In the data rows, the value 50 means zero.
Here is a table of points, one per row:
array([30, 57, 50, 59, 46, 71, 33, 63, 45, 56, 50, 42, 48, 52, 43, 62, 29, 58, 39, 46, 63, 60, 61, 64, 54, 48, 51, 62, 57, 42, 54, 56])
array([99, 11, 70, 18, 52, 42, 52, 36, 59, 43, 48, 59, 48, 36, 51, 76, 31, 52, 41, 13, 65, 31, 48, 45, 71, 62, 46, 37, 49, 44, 51, 41])
array([64, 50, 34, 44, 81, 41, 69, 64, 44, 59, 52, 27, 54, 54, 42, 41, 47, 35, 38, 52, 38, 56, 79, 55, 56, 52, 35, 48, 50, 45, 48, 43])
array([52, 32, 54, 41, 61, 40, 61, 51, 45, 34, 44, 45, 76, 62, 38, 62, 57, 33, 48, 68, 50, 46, 70, 42, 26, 40, 43, 57, 54, 38, 31, 72])
array([44, 56, 47, 40, 49, 46, 64, 47, 58, 44, 48, 44, 72, 50, 51, 47, 40, 37, 47, 53, 49, 56, 63, 41, 37, 53, 39, 54, 46, 45, 38, 74])
array([37, 57, 46, 67, 34, 75, 45, 39, 53, 71, 50, 48, 36, 46, 49, 70, 50, 60, 64, 43, 50, 33, 38, 59, 56, 51, 36, 48, 43, 43, 58, 43])
array([55, 53, 53, 41, 41, 47, 36, 57, 42, 40, 71, 63, 44, 72, 54, 38, 49, 42, 45, 58, 57, 47, 42, 41, 38, 51, 45, 39, 59, 70, 53, 40])
array([51, 40, 65, 43, 47, 52, 41, 30, 55, 60, 53, 52, 47, 36, 39, 60, 59, 69, 56, 68, 48, 55, 43, 63, 48, 43, 27, 53, 35, 40, 54, 64])
array([36, 67, 43, 52, 48, 51, 65, 50, 51, 55, 40, 57, 31, 37, 56, 59, 54, 48, 65, 51, 51, 52, 56, 46, 37, 36, 57, 51, 67, 48, 56, 35])
array([46, 58, 50, 59, 52, 41, 69, 54, 42, 45, 47, 57, 46, 47, 53, 41, 60, 55, 67, 49, 51, 59, 49, 42, 47, 32, 64, 67, 41, 37, 55, 37])
array([53, 47, 51, 59, 47, 57, 33, 42, 48, 47, 58, 73, 51, 57, 52, 40, 49, 44, 45, 60, 52, 48, 40, 48, 41, 55, 56, 39, 48, 74, 54, 39])
array([33, 69, 47, 50, 52, 51, 38, 52, 50, 63, 47, 53, 37, 46, 45, 56, 60, 74, 62, 45, 38, 44, 42, 65, 44, 54, 53, 49, 66, 45, 53, 38])
array([65, 45, 52, 46, 46, 50, 43, 60, 45, 41, 58, 52, 39, 54, 45, 25, 55, 48, 46, 43, 60, 47, 38, 32, 45, 51, 59, 38, 58, 61, 57, 48])
array([67, 52, 49, 65, 55, 34, 76, 37, 27, 61, 51, 56, 40, 42, 50, 39, 53, 55, 59, 47, 36, 60, 51, 36, 71, 37, 53, 61, 39, 37, 44, 54])
array([43, 55, 45, 39, 39, 54, 30, 56, 54, 51, 59, 71, 39, 57, 60, 56, 62, 48, 40, 54, 50, 37, 49, 42, 52, 43, 57, 36, 40, 77, 61, 47])
array([81, 45, 55, 54, 65, 26, 77, 24, 33, 57, 49, 31, 40, 39, 47, 49, 52, 57, 43, 57, 34, 57, 46, 42, 79, 40, 57, 73, 35, 45, 41, 39])
array([84, 20, 68, 37, 54, 37, 50, 39, 49, 33, 58, 55, 50, 27, 36, 56, 55, 45, 28, 32, 60, 31, 46, 44, 60, 72, 55, 41, 62, 52, 46, 48])
array([43, 61, 52, 45, 64, 47, 65, 71, 49, 45, 43, 53, 72, 54, 59, 38, 38, 43, 40, 53, 39, 45, 65, 66, 45, 45, 48, 53, 41, 35, 30, 42])
array([67, 35, 62, 58, 51, 59, 58, 46, 49, 33, 59, 56, 43, 58, 56, 41, 47, 33, 38, 46, 52, 52, 38, 38, 47, 54, 52, 33, 66, 64, 55, 50])
array([29, 61, 38, 58, 54, 66, 40, 53, 63, 44, 36, 43, 61, 45, 52, 51, 42, 53, 53, 43, 60, 58, 55, 47, 57, 54, 44, 62, 53, 50, 37, 59])
array([52, 56, 43, 48, 32, 64, 25, 57, 49, 49, 49, 76, 48, 59, 49, 54, 57, 49, 39, 54, 41, 56, 54, 43, 40, 48, 57, 41, 36, 73, 54, 47])
array([38, 44, 44, 49, 55, 53, 40, 52, 57, 42, 72, 69, 39, 52, 50, 45, 55, 57, 44, 53, 47, 54, 41, 44, 40, 52, 57, 37, 37, 77, 59, 47])
array([47, 49, 41, 50, 33, 53, 52, 39, 57, 73, 58, 49, 51, 40, 42, 64, 54, 66, 56, 62, 45, 43, 39, 62, 57, 43, 35, 50, 49, 50, 50, 62])
array([77, 31, 46, 31, 51, 42, 50, 50, 61, 24, 62, 66, 36, 56, 47, 46, 57, 40, 41, 25, 48, 46, 29, 47, 69, 57, 47, 40, 51, 40, 51, 58])
array([80, 27, 30, 39, 93, 34, 61, 52, 41, 55, 40, 29, 49, 36, 57, 54, 43, 50, 46, 46, 42, 54, 75, 63, 65, 70, 27, 53, 40, 43, 46, 45])
array([25, 63, 50, 54, 53, 60, 33, 50, 56, 43, 44, 35, 57, 50, 51, 52, 36, 58, 44, 42, 58, 54, 54, 52, 58, 52, 44, 63, 59, 50, 48, 58])
array([43, 66, 50, 45, 54, 59, 51, 53, 60, 34, 53, 34, 70, 47, 50, 44, 44, 40, 62, 60, 58, 49, 61, 47, 45, 60, 41, 61, 48, 54, 38, 62])
array([24, 52, 53, 65, 41, 50, 29, 56, 49, 62, 53, 45, 59, 54, 52, 57, 34, 51, 46, 35, 69, 54, 59, 65, 54, 55, 47, 63, 53, 50, 41, 56])
array([79, 49, 53, 39, 65, 44, 47, 44, 56, 42, 62, 58, 40, 53, 45, 41, 55, 33, 36, 44, 66, 48, 36, 56, 45, 44, 61, 30, 59, 59, 46, 55])
array([29, 63, 49, 61, 55, 60, 38, 56, 52, 39, 49, 39, 63, 49, 38, 45, 37, 56, 62, 53, 64, 47, 64, 42, 60, 54, 48, 47, 57, 41, 41, 67])
array([37, 56, 34, 62, 21, 71, 53, 41, 53, 62, 50, 44, 47, 48, 39, 70, 52, 74, 56, 44, 48, 42, 36, 69, 57, 57, 47, 47, 47, 44, 60, 36])
array([46, 58, 46, 60, 48, 44, 64, 46, 45, 52, 52, 45, 51, 53, 57, 43, 60, 55, 65, 54, 43, 55, 51, 41, 32, 48, 72, 50, 56, 32, 43, 30])
array([56, 62, 51, 57, 45, 40, 71, 51, 36, 48, 47, 46, 59, 48, 56, 40, 59, 52, 62, 46, 36, 50, 46, 42, 46, 43, 62, 64, 36, 38, 58, 35])
array([73, 34, 74, 35, 53, 31, 58, 42, 63, 42, 35, 33, 56, 61, 52, 51, 68, 42, 39, 65, 45, 68, 81, 44, 29, 44, 33, 45, 35, 43, 32, 87])
array([59, 57, 53, 68, 54, 29, 78, 44, 39, 55, 38, 50, 46, 54, 43, 34, 47, 57, 61, 56, 36, 50, 47, 34, 58, 43, 58, 61, 52, 44, 49, 37])
array([62, 49, 52, 53, 40, 45, 53, 58, 56, 39, 66, 65, 55, 60, 59, 40, 58, 50, 34, 49, 55, 54, 36, 40, 46, 63, 59, 41, 62, 62, 51, 47])
array([46, 59, 39, 53, 78, 36, 61, 69, 41, 56, 45, 38, 61, 56, 59, 46, 52, 40, 46, 49, 52, 45, 58, 47, 46, 53, 53, 48, 34, 36, 48, 54])
array([70, 40, 59, 45, 65, 54, 49, 51, 43, 42, 46, 63, 46, 59, 49, 37, 57, 42, 37, 39, 54, 42, 29, 37, 43, 58, 51, 46, 61, 63, 56, 54])
array([28, 50, 52, 58, 43, 63, 37, 64, 56, 58, 45, 32, 50, 44, 43, 63, 23, 51, 55, 41, 57, 60, 41, 68, 44, 56, 51, 59, 46, 57, 51, 62])
array([52, 43, 54, 47, 43, 53, 46, 57, 51, 44, 52, 67, 38, 59, 59, 35, 50, 38, 40, 63, 67, 53, 38, 39, 52, 53, 59, 35, 55, 62, 43, 40])
array([37, 63, 45, 54, 40, 57, 45, 47, 35, 57, 48, 54, 35, 37, 56, 55, 61, 47, 58, 56, 38, 56, 55, 51, 48, 47, 60, 61, 67, 37, 59, 37])
array([33, 58, 47, 50, 42, 51, 44, 46, 42, 72, 50, 56, 45, 43, 51, 61, 55, 43, 77, 47, 35, 52, 45, 56, 47, 55, 63, 56, 61, 40, 56, 42])
These points spread out most along one direction. Take the direction at right angles to it along which they spread out most. Then take the direction at right angles to both along which they spread out most. Go by this last direction. How many in every 100 of the points above lie lower along it than each point below? Round to a whole number. More than half of the points above lie lower than the first one.
array([38, 60, 53, 57, 37, 58, 47, 40, 41, 65, 50, 51, 34, 51, 42, 70, 48, 64, 57, 57, 47, 32, 41, 70, 59, 56, 43, 47, 46, 43, 59, 56]) 29
array([37, 55, 51, 55, 54, 45, 60, 48, 48, 53, 39, 59, 54, 43, 58, 42, 67, 52, 71, 46, 48, 50, 52, 52, 50, 42, 64, 54, 45, 40, 61, 31]) 12
array([57, 51, 38, 50, 66, 42, 69, 67, 51, 52, 46, 31, 57, 49, 64, 31, 46, 43, 36, 53, 34, 42, 68, 61, 50, 54, 45, 55, 40, 37, 53, 57]) 71
array([41, 49, 51, 51, 41, 56, 27, 43, 68, 52, 58, 64, 52, 60, 42, 58, 47, 48, 49, 63, 36, 57, 46, 36, 53, 50, 59, 26, 43, 67, 65, 42]) 60
array([32, 65, 45, 37, 51, 56, 45, 51, 57, 41, 40, 40, 73, 52, 56, 39, 39, 51, 55, 51, 64, 47, 59, 53, 55, 47, 55, 49, 50, 44, 41, 68]) 93
array([28, 48, 52, 60, 31, 62, 38, 76, 53, 53, 38, 28, 50, 49, 57, 67, 32, 58, 48, 38, 65, 58, 48, 71, 57, 41, 41, 47, 54, 56, 55, 54]) 79
array([51, 40, 47, 49, 51, 56, 34, 50, 55, 42, 59, 62, 45, 63, 63, 37, 52, 47, 46, 58, 49, 41, 36, 43, 49, 46, 64, 43, 56, 76, 55, 48]) 48
array([41, 68, 45, 52, 47, 41, 54, 48, 52, 45, 47, 54, 48, 41, 59, 49, 60, 48, 68, 49, 45, 57, 47, 57, 41, 40, 53, 60, 54, 43, 67, 30]) 17
array([65, 13, 68, 39, 40, 33, 53, 26, 68, 71, 42, 49, 59, 48, 33, 60, 61, 55, 53, 78, 50, 58, 55, 49, 40, 38, 20, 58, 46, 48, 47, 67]) 74
array([25, 50, 53, 53, 42, 74, 45, 55, 49, 55, 44, 30, 55, 54, 45, 58, 44, 49, 49, 40, 56, 51, 57, 61, 57, 63, 50, 63, 56, 57, 40, 58]) 79
